In the data rows, 128 means zero.
Here are some numbered points:
[109 144 145  98 115  96 173 128 161 157 129 139 122 143 109 121 149 105 123 129 103 135 181  99 105 132 134 105  90 140 122 104 119 144 130 125 141 156 130 135 132 121 113 107 156  96 137 116 147 130 138 126 139 121 114 162  90 122 127 154 170 125 113 138 113 167 118 131 139 149 123 100 117 166  91 140 151 125 101 117 127  95 126 114 147 137 130 116 123 102 127 146 142 132 115 114 113 120 122 177 130 144 153 109 120 142 165  87 146 120 142 149 145 122 173 149 146 141 142 149 163  88 108 150 144 148 130 102] 0
[104 174 152  95 172 156 177 148 117  99 106 117 124 192 105  94 141 135 107 137 121 101 137 145 116 126 100 121  99 143 155 117 115 134 127 120  95 144 144 154 172 103 144 102 132 136 174 133 127  83 142 121 121 144 144 174 105 128 140 125 106 129 120  97 133 127 148 131 105 108 102 115 119  75  99 104 153 156 147 112  94 118 113 125 157 132 108 153 120 129  77 164  95 123 141 171 142 117 145 137 104  98 100 143  80 161  84 128 119 161 123 133 152 150 170 120 147 134 150 117 145 139 101 130 107 120 135 137] 1
[124 154 117 157 140 130  67 127 117 146 110 145 119  95 146 111 110  90 105 120 125 114 121 175 133 115 117  93 117 125 186 109 121 100 117 104 113 119 133 107 125 128 159 108  79 139 102 174 131 111 133 118 133  82 111 132 149 156  99 134 125 153 131 146 156 112 195 154 131 116 132 134 144 129 156 119 116 168 140 169 106 165 111 109 149 135 145 119 127 120 142  89 133 128 126 129 122  92 113 135 111 140  82 147 163 148 110 119 122 149 106 163 147 151 152 113 137 100 138  76 174 124 106 138  88 129 103 124] 2
[143 134  96  95 119 168 127 130 152 122  98 117 102 157  80 131 162 139 104 136 113 124 138 150 120 123 124 164 117  63 155 128 164 130 115 102 144 147 164 151 119 168 149 124 119 178 166 123 113 135 166 103  82 179 126 147  92 128 164 104 100  85 118  50 101 151 116 122 126 112 115 123  89  95 101  35 158 130 130  98  88  97 100 140 132 128 136 140 115  94 118 151  69 126 111 162 163 125 119 106 127 116 134  94 102 131 101 143  89 109 129 104 131 108 116  72 127 154 128 161 111 127 125  89 158  82 150 163] 3
[162 172 105 107 141 175 100 129 151 103  93 140 118 143 100 105 132 153  86 133 114 124 145 138 125 103 144 151 127  82 155 107 157 120 159 102 176 127 146 109 119 136 120 134 119 149 151 113 130  88 152 115  86 142 148 169  75 138 138 118 109 111 129  93 106 160 144 149 119 145  97 113  71  95 111  47 192 153 127 107 112 133  82 157 128 117 104 123 133  95  99 170  84 129 108 156 143  94 108 111 115 102 120  85 118 175  69 124  86 144 119 120 133 118 128  99 115 134 149 120 118  97 137 109 108 124 144 153] 4
[152 136  96 140 147 145  76 117 139 128  78 127 108 119 119 116 116 102  79 110 127 104 124 170 144  95 116 128 139  98 162 123 135 106  97 109 135 106 141 147 101 167 164 152  84 141 126 146 123 101 135 122  99 130 107 140 119 129 112 128 140 107 128  79 120 128 190 141  97 100 131 144 134  77 145  56 142 154 163 134 113 137  91 120 129 141 128 119 122 115 161 118  66 116 118 132 136 128  91  93 100 158 101  94 114 169  94 155 104 132 119 102 131 144 130  80 135 127 106  96 112 149 122  72 114 108 171 168] 5
[101 101 103 132  94  98 135 151 116 158  88 140 113 147 119 133 168 176 124 124 133 126 187 179  64 118 133 123 115 123 143 122 117 167 120 141 100  68 102 129 119  86 138 153 135 146 117 142 122 156 142  99 115 146 123 123 137 142 145 214 104  95 132 115 139 177 103 101  91  96 163 121 150 190 124 182 101  88 145 148 125  80 142 143  85 141 123 139 162 136 105  97 136 152 106  84 144 136 132 156 110 163 130  63 101 154 137 134 158 200 140 112 118 132 135  63 168 122 104 188 141 105  88 127 119 129 106 141] 6
[159 102 112 179 149 141 135 133  69 110 172 105 129  83 133 110 170 118 127 113 131 117  81 158 138 136 118 111 127 148 143 139 146 113 130 107 163 170 116 160  75 191 132 121 133 125 120 126 100 159  98 101 112 128 107 118 116 101 127 103 143 142 140 141 141 150 127  79  95 145 160 136 136 133 139 110  81 164 141 110 146 138  78 108 126 130 130 131 107 124 158 123 115  96 143 142 124 143  91 127 179 144 114  86 145  99 125 123 110  88 123 113 106 113 125 106 132 126 154 152 146 183 140 123 147 127 171 141] 7
[128 150 159  84  94  76 157 108 138 168 118 181 128 146 139 127 178 120 144  98  83 136 185 142 135 130 131 132  90 132 117 101 132 160 129 167 115 192 124  76 171  94 126 152 144 116 111 138 165 151 142 106 139 134 113 128 114 121  95  99 160 130 124 173 118 145  88 143 144 155 123 106 107 181 122 126 166 134 117 123 124 122 118 118 135 138 171 144 153 107 138 118 155 128 146 128 132 104  99 181 129 130 120 116 147 110 125  95 119 111 102 135  97 152 147 139 134 141 166 176 131  91  96 185 124 164 110 105] 8
[155 119 129 124 142 119 150 117  78 124 161 105 163 128 131 125 114 128 151 121 126 143 112  93 109 121 117 139 137 170 130 116  90 130 130 143 112 143  97 123 115 112 100 147 140 141 132 123 135 157 128 135 130  90 161 136 116 124 156 109 102 146 117 144 109  95 130 118 112 142 139 103 141 113 154 153 105 126 131 123 144 101 111 134 109 123  93 128 141 126 142 125 129 105 167  96 153 112 129 107 101 125 169 138 142 114 149 156 148 117 105 131 114 131  95 156 143  94 137 125 122 153 120 136 121 152 122 147] 9
[158 139 118 119 138 143 106  82 123 125 106 133  97 144 155 118 132 145 111  65 100 108 140 133 150  85 117 113 133 122 142 133 117 126 119 142 149 134  91  89  89 133 108 153 118 127 102 204 156 127 136 128 123  99 107 126 108 107 137 130 113 125 104 115  91 111 169 160 107 161 133 112 128 132 129 126 128 137 112 153 147 125 108 113 130 116 194 117 113 138 157 134 138  76 173 125 142 129  95 110  76 142  87 101 137 162 106 123 113 174  79 113  63 137 106 158 154  90 151 141 119 116 117 167 105 143 121 129] 10
[139 122 122  88 119 144 147 128 110 115 112 141 116 152 105 111 140 134 143 104 107 109 164 130 127 140 121 148  97 113 140 111 106 166 123 161 120 142 129 133 172 120 137 127 138 135 122 135 109 140 162 129 125 154 138 107 103 115 105 122 107 115 107 128 112 133 124 139 111 109 147 156 111 145  95 122 148 125 132 144 105 118  95 140 108 129 139 143 101 110  85 164  92 141 134 173 139 127 132 129 103 118 116  98  87 165  96 124 114 138 106 110 127 129 150 123 129 115 143 149 114 121 131 144 120 115 136 129] 11
[111 194 145 129 165 120 155  64 167 111 111 133 132 134 120 102 102 155 137 191 121 138 109  97  84 133 142 143 118  94 118 140 162 124 148 116 163 146 114  92 174  82 112  97 135 150 122 136 131  58 141 163 145 141 145 134 122 138 102 127 138 162 134 157 143 122 144 178 145 150  90 124  75  88 158  71 209 164 131 106 120 124 149 154 101 122 118 130 135  80 114 159 123 153 114 124 117 136 130 124  94  86 155 151 143 120 116 122 126 164 141 123 142 121 147 161 100 107 136  58 115 128 116 118 200 107  88 146] 12
[136 159 152 127 118 124 145 130 160 138 137 144 144 134 125 126 123 120 143 112 137 135 153 131 122 129 117  84 113 140 123 158 121 106 125 113  71 145 147 153 131  91 141 146 136 149 125  83 162 122 118 132 141 101 134 128 119 115 173 117 161 136 118 130 131 173 119 123 170 102 131 148 143 145 144 116 153 134 128 136 157 134 150 127 133 127 131 132 116 135 130 142 131 152 119 129 106 139 148 113 145 122 137 123 111 158 136 117 127 126 120 130 129 111 142 125 130 124  96 146 146 127  91 121 139 136 136 121] 13
[ 72 124 143  98 107 107 172 128 136 158 147 148 130 109 125 136 153  96 130 127  97 134 140 138 122 154 152 134  96 148  89  88 121 170 110 161 125 151 123 153 128 116 109 102 155 104 140 120 145 176 123  63 112 108 128 121 128 148 109 122 129 121 168 172 139 138  86 102 169 133 157 111 117 171 112 171  97 151 131 112 117 117 108 144 112 154 141 165 170 106 130 138 159 140  88 129 130 136 102 200 162 109 135 100 139  94 175  89 131 108 136 131 122 156 139  93 149 191 142 170 150 124 104 197 165 133 134 112] 14
[124 134 137  83 107 117 144 123 138 131 130 123 102 164 136 135 122 136 132 107 135 148 179  99  66 118 110 117 123 120 142 128 121 142 106 145 118 152 117 117 136 108 116 133 154 134 137 140 114 152 140 124 107 132 138 133 107 110 116 127 115 118 106 132 109 143 121 154 137 143 131 122 137 121 101 138 153 108 116 127 109 101 116 155 133 122 132 130 133  98  79 148 129 112 123 174 130 102 145 124 116 152 107 114 115 169 115 117 123 169  87 153 111 133 147 119 120 133 152 157 127 124 114 130 102 136 154  89] 15
[107 167  98 111 125 191 158 106 171 150 129 108 117 124 112 140 123 103 125 183 153 168 119  86 105 113 156 153 156 105  86 146 193 152 125 100 200 182 151 172  54  97 113 109 152 156 198  86 145  96 127  95  84 150 129  96  80 158 171  97 135 121 113  69  89 206 129  99 174  96 101 142  97 107 112  46 177 177 128  90 101 115 119 169  81 106 161 131 115 111 145 171 108 160 102 154 121 147 132  48 149 103 181  83 114 175 141 148  84  91 135  84 168 118 116 111 117 134  96 112 139  45 135  74 189 105 143 161] 16
[137 147 152 143 144  99  48  97 111 156 118 157 144 159 114 122  95 105 109 120 111 110 112 165 175 129 112 125 143 142 142 118 139  92 146 103 122 110 141 115 137 146 101 133 123 126 138 163 167 101  97 131 138  92  88 147 142 167 103 149 126 163 139 128 160  90 185 165 134 108  95 121 146 102 151 123 118 174 132 169 120 159 119 128 132 121 110 126 128 139 149 108 115  85 145 123 109 141 117 117 152 129  82 155 177 135 128 109 117 155  82 144 171 164 148 163 128  89 143  78 153 154 116 100  80 140 116 121] 17
[138 109 120 128  73  61 140 179 142 126  74 167 113 108 148 123 170 159 127  71 139 152 181 178 103  98 112 106 105 120 166 102  93 128 147 151 103 148 133  98 154 133 151 176  80 130 108 148 161 130 118 139 118 117  95 144  85  93 128 173 133 129 121 140 133 176 119  91  66 140 127 116 138 166 111 121 166  87 149 133 123  62 129  91 155 160 119 147 147  98 110 160  85 140 160 116 123  78 127 155 134 177 141 124  74 129  84 122 115 152  59 153 126  82 169 132 130 157 163 150 115 163 119 103  95 162 117 152] 18
[134  83 122 161 134 114  98 133 123 117  98 144  96 151 157 161 118 133 159 113 132 137 145 122 113 138 160 112 141 147 102 139 135 125 138 142 106 108 115 164 140 150 118 126 134 140 127 151 113 170 140 141 124 138 133 111 147 108 122 124 107 120 128 124 163 131 130  94 136 120 132 111 136 141 154 173 124 104 107 107 117 100 161 118 119 123 100 112 144 122 108 127 138 120 107 138 110 121 158 119 148 117 149 142 145 102 161 143 159 135 133 167  95 135  83 139 151 133 129 167 122 122 128 106 130 106 124 127] 19
Which five points above are nearest to each new point? Their numbers follow each, smallest number first.
[ 90 112  76 146 131 218 103 147 137 102 122  85 125  93 101 147 115 138 150 178 177 103 117 134 146  93 143 168 157  89 104 130 139 135 146 140 122 106 108 122 123 108 103 128  98 116 140 159  75  98 112 140 117 125 141 102 147 137 150 172  67 166 126 103 143  92 184 156 105 110  78 170 117 100 129  94 152 144 159  80 103 115 150 138  90 143 119 145 131 159 168 103 130 142 150 100  94 160 170 112 115 102 128 152 146 154 115 179 175 105 201  94 172 118 126 114 105 168 120  77 129 132 155 125 113 114 149 160] 5 9 11 12 19
[162  75 135 168 141  90  88 119  78 138 143  98 148 100 121 153 137 160 165 121 112 146  99 145 169 147  93 125 122 143 153 143 126 105 125 104  90 102 143 100 132 156 125 158 140 120  96 125 149 138 156 145 151 125 101 107 137 140 122 128 107 143 130 139 151  65 108 158  85 114 103 126 158 145 107 106 124 100 174 131 147 170 119 119 138 148 137 117 113 183 139  83  94  86 142  99 177 189 159 106 124 164 122 105 104  68 111 152 135 123 130  57 113 131  94 182 124 105 123 133 103 188 190 103 105  88 134 139] 7 9 11 17 19
[126 166 165 145 138 111 128 126 123 154 173 116 156 137 122 126 132 136 118 135 108 135  71  99 171 157 132 138 168 154 129 122 153 106 118 103 116 102 157 143  78 143  91 146 158  98 171 101 175  86 111 123 169 116 120 143 147 179 161 151 132 144 138  99 143 101 124 143 132 147 106 103 165 113 139 108  85 157 139 143 133 185 135 119 160 133  97 128 136 146 165 130 141 117 117 117 119 151 126 124 153 107 110 119 132 139 168 117 104 130 143 109  99 146 152 162 142 124 136  84 103 110 130 136 124 144 134 128] 0 2 9 13 17
[155 103 125 141 153 168 137 121 144  61 159 119 112 135 115  82 149 151 154 130 114 118 128 142 107 148 104  99  78 134 157 115 107  93 137 122 124 156 138 140 142 133 174 155 143 133  71 116 131 154 184 152 119 137 131  96  71  91 102  60 129 111  97 167 118 140  85 150  89 129 146 127 135 150 119  91 152 128 147 112 149 109 107 129 160 151 121 146  94 107 133 144 119 112 112 161 148 128 152 140  88 145 121 114  89 138  99 117 134  88 100 101 112  94 127 105 131 144 123 156  98 156 123  88 148  82 136 136] 3 7 11 13 15
[121 104 132 127  95 122 130 148 167 141 146 141 116  88 146 126 127 115 154  99 127 124 131 139 153 149 106 107 131 166 143 170 133 129 142 123  96 139 157 152 129 134 158 140 138 140 108  77 139 113 117 142 156 108 131 131 129 108 158 120 150 128 110 122 158 134 127 111 155 106 125 178 137 174 109 129 156 104 103 137 154 143 141 118 118 114 148 135 116 139 140 131 166 152 124 129 100 141 138 131 159 135 137 122  96 112 156 123 121 114 114 123 157  53 131 142 115 149 111 143 123 120 107 117 141 139 143 115] 0 11 13 15 19
[113 101 116 134  93 141 104 131 139 127  84 150 120 130 132 128 120 143 113 150 124 132 142 132 124 110 181 150 150 135 116 161 155 147 125 113 155  95  73 120 123 105 130 148 145 159 138 120 106 127 148 123 108 159 130 109 151 151 133 135 106 125 144 118 138 153 150 106 126 105 143 122 106 127 130 120 101 104 147 140 124 105 120 146 108 142 132 116 117 148 144 113 141 155 127  75 152 166 140 109  82 137 126 115 180 152 131 171 159 152 150  88 124 130  86 117 124 126 102 149 134 115 144 130 175  89 116 165] 6 9 11 13 19
[134 149 121 132 108 147  65  95 165 149 129 134  94  95 133 134  85 131 122 162 148 149  85  91 104 112 110 160 138  85 145 154 160  95 163 110 123 137 118  86 106 112  84 120 173 117 142 108  89  43 135 143 130 132 111 155 121 187 141 165 124 160 163 138 149 118 180 212 115 123  99 164 104  82 127  87 190 149 107 142  85 138 156 138 116 110 131 116 118 118 157 109 133 148  89 125 121 155 162 104  86 154 121 155 173 163 149 142 137 147 141 121 171 122 133 175 100 137 127  70 105 137 132  83 142  91  73 160] 2 4 5 12 17
[147 146 154 124 143 104 139  99 128 168 119 133 117 144 113 134 127 115 122 119 114 134 149  66 117 153 148 121  81 122 145  98 139  94 126 142 125 181 139 132 138 161 135  97 163 127 126 122 161 128 120 146  96 124 133 147 147 118  85 120 211 132 134 131  97 144 145 122 173 143 111 102 140 157 139 122 107 157 118 122 104 135  91 114 140 117 121  91 125 128 128 149 107 120  84 134 126 127  86 145 136 146 124  78 157 128 155  92  85 120  84 161 115 140 149 155 110 122 159 142 135 112 122 118 134 131 111 129] 0 8 11 13 15
[122 122 149 111 101  96 144 135 109 123 103 116 145 174 116 111 165 127 126 101  98 132 178 176 137 100 145 132 135 174 141 123 111 153 108 113 101 118  96 128 160 128 140 149 120 144 154 169 130 114 129  95 106 150 133 161 148 118 132 178  95 118 118 119 148 144 126 100 122 116 164  96 133 146 144 167 112  89 167 141 155 118 138 124 122 134  94 129 117 132 115 104 111 133 138 105 114 100 132 137 129 109 134  95 111 119 100 145 123 161 136 117 101 167 110 105 142 131 120 147 136 126  91 168  80 137 112 135] 6 9 11 15 19
[128 128 129  89 118 125 132 123 143 145 142 130 141 107 143 137 116 123 112 110 161 140 168 119  99 114 115  95 140 168 131 153 115 117 130 114 101 128 153 162  92 102 121 129 124 127 100  71 157  90 126 167 158 105 125 150 123  93 180 140 137 137  97 126 112 136 129 142 138 106 110 173 167 146 124 156 166 119 115 144 148  98 174 150  99 115 115 147 125 122 139 147 145 168 122 123  89 149 132 111 112 134 139 146 122 175 136 122 139 140 114 117 156  67 157 151 146 122  91 118 120 113 118 121 123 157 138 127] 0 9 11 13 15
[116 136 148 116 154 157 158 127  96 125 149 100 139 148 125 121 104 128 122 155 142 156 103 101 103 121 132 145 170 124 123 151 136 148 141 137 111 149 109 126 104 121 104 107 141 138 170 139 142 112  95 134 137 127 160 144 158 170 151 152  79 154 158 109 128 128 110 125 138 131 121  87 128  78 140 127 137 150 152 106 133 128 135 122 114 127 148 138 130 159 103 119 119  94 156 122 139 137 119 109 115  99 137 141 156 105 152 140 131 154 140 122 128 149 107 126 133 101 149 102 166 125 127 147 128  90 124 127] 1 9 13 15 19
[ 95 124  97 131 129 110 135 137 133 130  86 145 146 125  95 153 103 115 128 133 121 107 108 181 128 152 151 135  95 110 121 123 139 118 107 100 125  57 173 154 147 121 137 139  86 137 131 112 126 157 121  79  78 115 115  80 166 135 140  98 164  98 158 129 102 160 137 104 184  87 159 150 128 158 130 136  71 161 131 151 127 102  94 101  83 114 117 122 157 128 131 119 114 127  95 116 133 125 122 118 167 111  97 112 152 129 114 126  98 132 145 104 126 168  99  78 113 127 100 168 127  95 121 126 106 137 133 117] 5 11 13 14 19
[113 181 125 114 100 133 114  96 128 155  68 168 146 198 143 103 132 110 113 104  87 125 135 182 149 141 146 131 124 150 154 155 127 161 114 102  99 134 119 112 149 134 147 118 101 177 157 172 136 103 140  91 152 108 118 158 152 155 119 165 133 152 124 132 132 127 171 131 126 131 116 103 151 109 168 148 105 158 139 154 101 157 116 112 127  97 165  98 141 140 145  67 143 133 138 146 114 103 124 163 114 129 101 114 170 151 135 134 101 185  98 124 123 150 117 117  90 142 144 131 168 109  95 164  85 131  73 152] 2 8 10 13 17
[113 129  90 108 133 194 180 126 102  95 100 105 135 122  95 155 104  95 152 155 104 110 116 118  98 110 174 184 122 113  65 105 132 191  91 152 177 133  82 173 123 127 123  86  95 141 140 203 103 186  97  61  48 120 154  77 155 146 117 107  80 115 122 121  99 147 122  81 186 136 138  86  81 104 127 152  83 192 147  95  96  91 123 147  39 126 144 154 158 110 119 161 138 141 104 121 158 128 107 141 124  86 135 167 164 119 138 154 124 155 175 110  90 184  78  95 139 121 132 141 131 101 124 198 150 112 122 106] 9 11 14 15 19
[116 134 156 125 165 167 175  88 110 131 126  98 134 162 130 116 139 136 141 117 156 133  83  87 137 149 143 156 160 154 122 154 112 168 121 144 105 159  88 142 131 137 100  99 146 138 162 139 125 104 103 142 132 146 136 137 163 161 155 147  72 146 159 112 125  98 107 107 112 105 116 131 143  80 149 128 107 161 152 117 122 124 123 138 121 132 150  95 121 166 104 102 130 113 143 120 130 161 151 135 121 143 118 119 137 113 166 129 128 152 158  98 106 178  90 128 104 127 157 130 173 114 137 125 129  87 101 133] 1 9 11 15 19
[172  97 115 162 137 157  25 126 132 126 173 124 125  55 185 112  79 138 148 118 164  83  74  86 180 131  76 138 156  74 136 131 116  65 140 146 132 104 167  74 120 153  94 142 157 118  84 136 114 104 149 186 190 111 111  88 118 137 122  90 143 150 132 165 131  54 155 219 113 134  88 183 123 115 130 118 150 140 102 157 119 183 124 147 118 107 154 122  89 105 209 101 169 111 138 166 113 169 131 108  98 169  91 197 158 139 141 104 115  87 110 119 149 115 116 191  93 113 146  77  85 162 178 115 139 143 126 107] 2 5 9 10 17
[114  95 146  98 162 144 153 134  54  59 132 116 195 150 125  96 116 113 174  75 118  90  88 143 149 181 149 153 132 186  89 114  94 183 118 159  85 160  92 121 183 129 126 144 106 172 124 203 119 136 143 105 105  89 138 108 148 131  97 113  41 122  84 178 188  67 106 118 129 170 147 107 100 149 168 183 117 164 153 112 182 139 143 130 110 131 131 166 116 148  93  92 140  97 162 107 158 118 147 159 125  95  89 159 153  67 100 173 125 135 112  70 110 188  87 145  90 125 163 149 130 205  99 196  84 119 103 124] 9 10 11 14 19
[ 99 140  62 154 128 187 140 168 105 140 137 107 125  85 129 159  68  96 118 154 183 129  56 142 117  94 149 173 165 125 120 135 138 142 139 144 161 106 109 145  88 105 147 102  91 117 158 127  94  59  84 120 135 139 138 118 134 158 194 178  96 175 186  86 141 127 198 130  99 126 132 150 111  92 144  69 120 142 145  97 111  83 146 154 102 115 134 142 137 145 153 114 136 139 154  95 114 133 132 102 135 107 143 157 159 175 114 176 143 120 192  99 185 105 123  80 112 132 136  68 129 128 124 135 122 114 135 164] 2 4 5 9 16
[158 116 132 139 136 141 156 189 132 132 162  92 131  71 128 156 122 124 145 157 177 163 105  63 121 113 127 145 137  76 136 111  97 123 146 187 143 191 149 120 127 162 149  97 154  94 121  96 101 162  78 209 150 128 166 112 135  82 128  92 168 164 139 147 113 100  83 125 100 163 121 134 148 133 115 129 129 123 101  87 166 116 158 133 151 118 142 148 115 134  91 190 147 117 143 157  97 109 115 136 121 125 168 181 124  83 161 104 135 116 111 169 109  86 120 125 108 126 155 164 139 156 135 109 145 169 140 118] 0 9 13 15 19
[123 167 173 146 129 107 153 120 135 134 141 128 129 113 114 134 142 138 167 153 124 139 130 143 114 162 112  97 121 142 124 135 129 119 165 158 128 138 153  96 148 127 148 133 122  83 112  86 139 162 143 167 170 112 140 124 142 120 137 124 165 121 140 184 159 114 105 147 104 124 106 154 136 152 121 121 130 127 125 121 126 127 153 131 157 146 116 129 128 132  96 139 119 102 127 144 115 139 160 136 116 148 165 140  61  72 135 116 128 107 130 144 157  93 155 157  85 153 117 137 113 172 155  75 147 128 144 103] 0 11 13 15 19
[135  80  68 128 108 131 118 126 123 155 141 144 119  97 163 128  79  96 147 140 148 124 120  80  87 133 139 138 135 101  87 146 145 108 119 154 140 124 130 116 105 151 119 116  85 130 107 139 105 158 140 160 154 111 139 112 165 129 102  97 181 137 117 148  69 132 148 130 169 110 154 124 124 125 152 164  88 137  80 136 131 144 156 141 128 112 126 111 130 129 176 111 204 141 106 137 102 138 117 152  97 145 133 169 190 129 167 133 124 118  95 175 113 144 100 160 143 110 103 141 122  74 135 161 162 178  88 113] 0 2 9 13 19
[127 108  89 152  96 134 119 139 144 151 149 142 122 106 174 115  58  81 112 152 128 116  93  83 125 138 100 137 151 112 116 122 140 103 102 132 129 125 139 126 105 134 115 158 118  90  78 151 112 154 108 149 140  94 150  92 184 131  72  86 155 124 122 142 109 127 147 120 173 123 139 115 124 127 140 183  93 128 105 148 136 152 156 126 128  91 126  97 128 107 173 136 189  91 109 118  85 168 121 119 132 160 118 177 203 142 186 111 125 113  91 180 118 136  93 132 141 106 105 142 116  92 137 126 140 172 124 107] 2 9 13 17 19
[117 166 137 134 124  82 138 144 162 115 128 151 110  96 153 148 121 112 133 128 138 151 146 170 100 140 129 107  96 159  99 151 112 130 129 132 113 129 133 130 120 105 116 122 121 134 109  99 158 115 117 124 138 124 109 115 118 125 133 139 147 125 127 137 153 131 124 128 175 124 131 142 129 158 161 164 154 123 106 137 140 114 146 130 114 117 129 136 126 141 138 127 152 150 112 138 115 124 110 123 162 110 150 142 106 126 142 136 124 137 136 156 143  99 133 131 119 126  85 123 113 114  87 147 121 145 107 105] 0 9 13 15 19
[124 151 139 103 120  78 120 153 136 122 107 132 167 126 131 135 155 127 143 104  93 135 165 180  97 160 152 107  83 162 120 103 135 134 145 124  95 119 145 112 176 106 140 137 130 164 122  85 148 144 133 113 127 107 117 151  95 147 111 134 112  98  96 148 145 132 116 136 137 129 158 112 136 161 135 156 130 122 128 151 134 114 141 135 129 123 127 148 132 126 113 165 134 167 109 141 151  84 117 143 161 123 117 122 104 113 101 138 121 152 112 141 150 153 145 133 128 155 107 156 113 148  89 153 113 144 113 128] 0 8 11 13 15
[120 124 101 142 102 146  93 126 120 132 120 140 125 117 125 142 112 135  96 142 126 125 131 134 123 134 155 159 170 149 109 137 142 125 124  96 128  88  79 115 120 136 110 111 143 133 141 133 129 124 109 135 140 135 144 145 145 135 134 184  97 127 112  92 136 133 148 123 122 103 144 123 126 138 137 124 102  84 131 139 150 117 123 118 103 148 125 113 120 162 141 102 137 141 150  66 130 159 128 137 128 111 124 126 168 126 155 185 167 121 184 124 121 134 118 124 158 115 115 133 139 122 160 152 150 103 113 160] 2 6 9 13 19
[111 104 117 139 155 131 127 187 130 115 187  94 126 104 136 147  98 119 106 133 139 120 109 117 151  86  97 139 161  83 110 100 108 114 148 148 134 109 124 132 145 121 156 146 125  91 112 132 107 110  93 151 144 142 120 137 115 118 143 179 107 138 146 111 144 119 103 159 109 137 153 154 127 125 133 108 157  81  89 128 190 141 133 145 142 120 130 128 138 165 153 111 133 126 171  79 125 120 122 144 128 134 138 185 129 129 134 151 165  77 185 117 148 109 136  90 141 129 143  92 110 120 158 163 107 141 143  92] 0 9 11 13 19
[121 121 165 146 142  99 147 117 119 124 144 126 127 170 148 132 136 165 127 146 134 126 151  96 149 131 111 100 129 143 154 150  91 105 120 162 146 132 117  94 106 114  85 110 162  84 145 156 114 145 130 168 148 168 126 128 146 100 122 133 119 111 148 133  84 117 116 144 125 162 148 108 169 105 143 196 132 104 109 135 105 148 148 129 166 121 154  90 132  83  90 111 146 107 129 182 121 117 144 122 120 156  91 129 174 125 143  83 119 176  92 168  94 138 125 153 153 108 159 149 137 130 127 152  70 139 135 109] 0 9 10 15 19
[124 109 108 158  86 149 110 143 101 139 113 115 111 108 127 143 110 136 116 158 130 167 114 118 127 112 165 141 145 147 126 136 147 132 129 118 159 103  77 125 121 124 136 112 136 124 126 128  95 102  92 100 119 155 141 132 144 120 127 167 103 122 135  92 120 162 163  97 125 115 133 128  95 117 141 115 118 124 138 129 148 118 132 137 129 122 101 112 141 152 130 126 123 142 123  71 136 140 143 116 148 105 150 128 148 129 127 139 153 141 192 141 130 130  95 108 130 111 111 108 137 125 132 125 150 106 131 155] 5 7 9 13 19
[129 122 153 150 126  88 138 117 121 183 124 150 141 128 117 159 137 125 113 147 139 142  85 136 147 206 142 124 162 150 135 141 172 120 100 103 137 133 125 202 131 152 103  93 161 140 174 111 160 156 123 106  91 144 102 106 169 149 123 128 115  95 130  77 106 150 120  56 158 120 149 115 168 148 146 150  57 148 117 149  95 145 115 118 134 101 125 122 106 152 125 144 119 155 115 155 157 159 125 123 170 138 148  76 149  79 152 135  80 124 141 137 114 160 118 164 126 111 106 126 127  87  95 130 160  82 140 131] 7 9 13 14 19
[134 133 131 127  91 110 118 129 165 135 127 150 110 107 117 128 146 139 164 137 117 153 135 105 107 165 132 125  96 103  99 111 150 128 163 122 149 154 117 144 141 143 118 108 163 130 102  81 139 170 124 121 120 120 135 126  95 111 118 113 151  97 118 151 117 147 121 113 147 132 137 114 109 165 109 108 120 145 107 113 113 126 114 116 131 132 142 144 146  77 141 147 131 158  79 128 139 130 134 145 145 123 146 100 115  84 158 114 144 114 100 137 134  94 140 121 139 165 129 169 144 138 145 108 178 124 129 132] 0 11 13 14 19
[108 112 129 106 153 113 125 154 112 115 157 116 135 121 113 106 154  99 122  82 107 124 141 153 150 121 122 136 133 111  97  92 123 128 130 121 141 130 134 132 111 161 162 160 118 115 110 169 143 166 119  90 134 158  99 131 115 108 140 123  88 132 141 116 134 124  70 119 107 142 150 106 128 172 111 124 116 109 150 151 160 133 102 130 126 153 131 124 130 137 127  89 108 115 161  96 181 120 124 156 147 150 109  94 127  92 133 138 131 118 159  82  74 119 104  88 173 129 162 157 112 155 128 143  92 131 133 140] 7 9 10 11 19
[116  91 116 117 117 116 112 172 140 134 134 131 144 111 100  97 140 127 132 125 157 140 157 144 144 146 120  91 116 135 115 154  92 138 152 105 105 101 163 156 128 126 118 155 145 147  94  72 125 118 125 138 154 127 109 127 118 123 126 147 146 123  86 166 150 134 134 130 144 117 110 168 163 175 109 140 157 100 123 138 148 104 140 155 125 125  85 136 108 140 123 117 145 126 117 140  96 131 140 132 147  99 133 137  99 147 130 119 119 113 139 126 145  72 162 135 110 164 109 125 129 157 120  96  93 160 131 109] 0 11 13 15 19
[115 169 161  57 128  66 161 100 148 132  82 178 145 162 148 111 128 117 146  95 148 114 177 136 113 163 139 125 126 161 130 153 134 162 134 151 110 134 102 122 171 109 144 106 103 171 157 149 174  92 110 146 103 141 133 188 145 107 129 149  98 121 119 152 112 126 113 110 154 158 160 128 150 150 164 174 116 126 102 155 111 126 132 139 111 121 149 123 142 119  66 149 137 179 126 145 129  64 120 158 135  98  86 136 136 157  84 107 108 183 108 179 128 167 159 135 128 130 146 105 131  82  88 163  99 152  66  94] 0 8 11 13 15
[122 121 122 129 115 134 127 106 160 144 121 138 137 106 100 140 161 135 153 171 126 124 153 127 115 159 131 120  71 119  99 117 149 128 136 147 145 167 143 151 149 156 154 116 161 124 118 104 148 177 148 134 110 121 144 108 126  94 113 112 175  92 123 138 102 154 105 106 147 110 146 124 122 181 110  93 129 123 127  96 111 107 127 116 130 142 133 130 153  98 152 145 120 131 102 128 124 137 137 179 144 140 152 104 118  74 177 116 148  87 113 116 170 104 129 125 158 163 121 194 128 126 124  88 167 113 145 128] 0 11 13 14 19
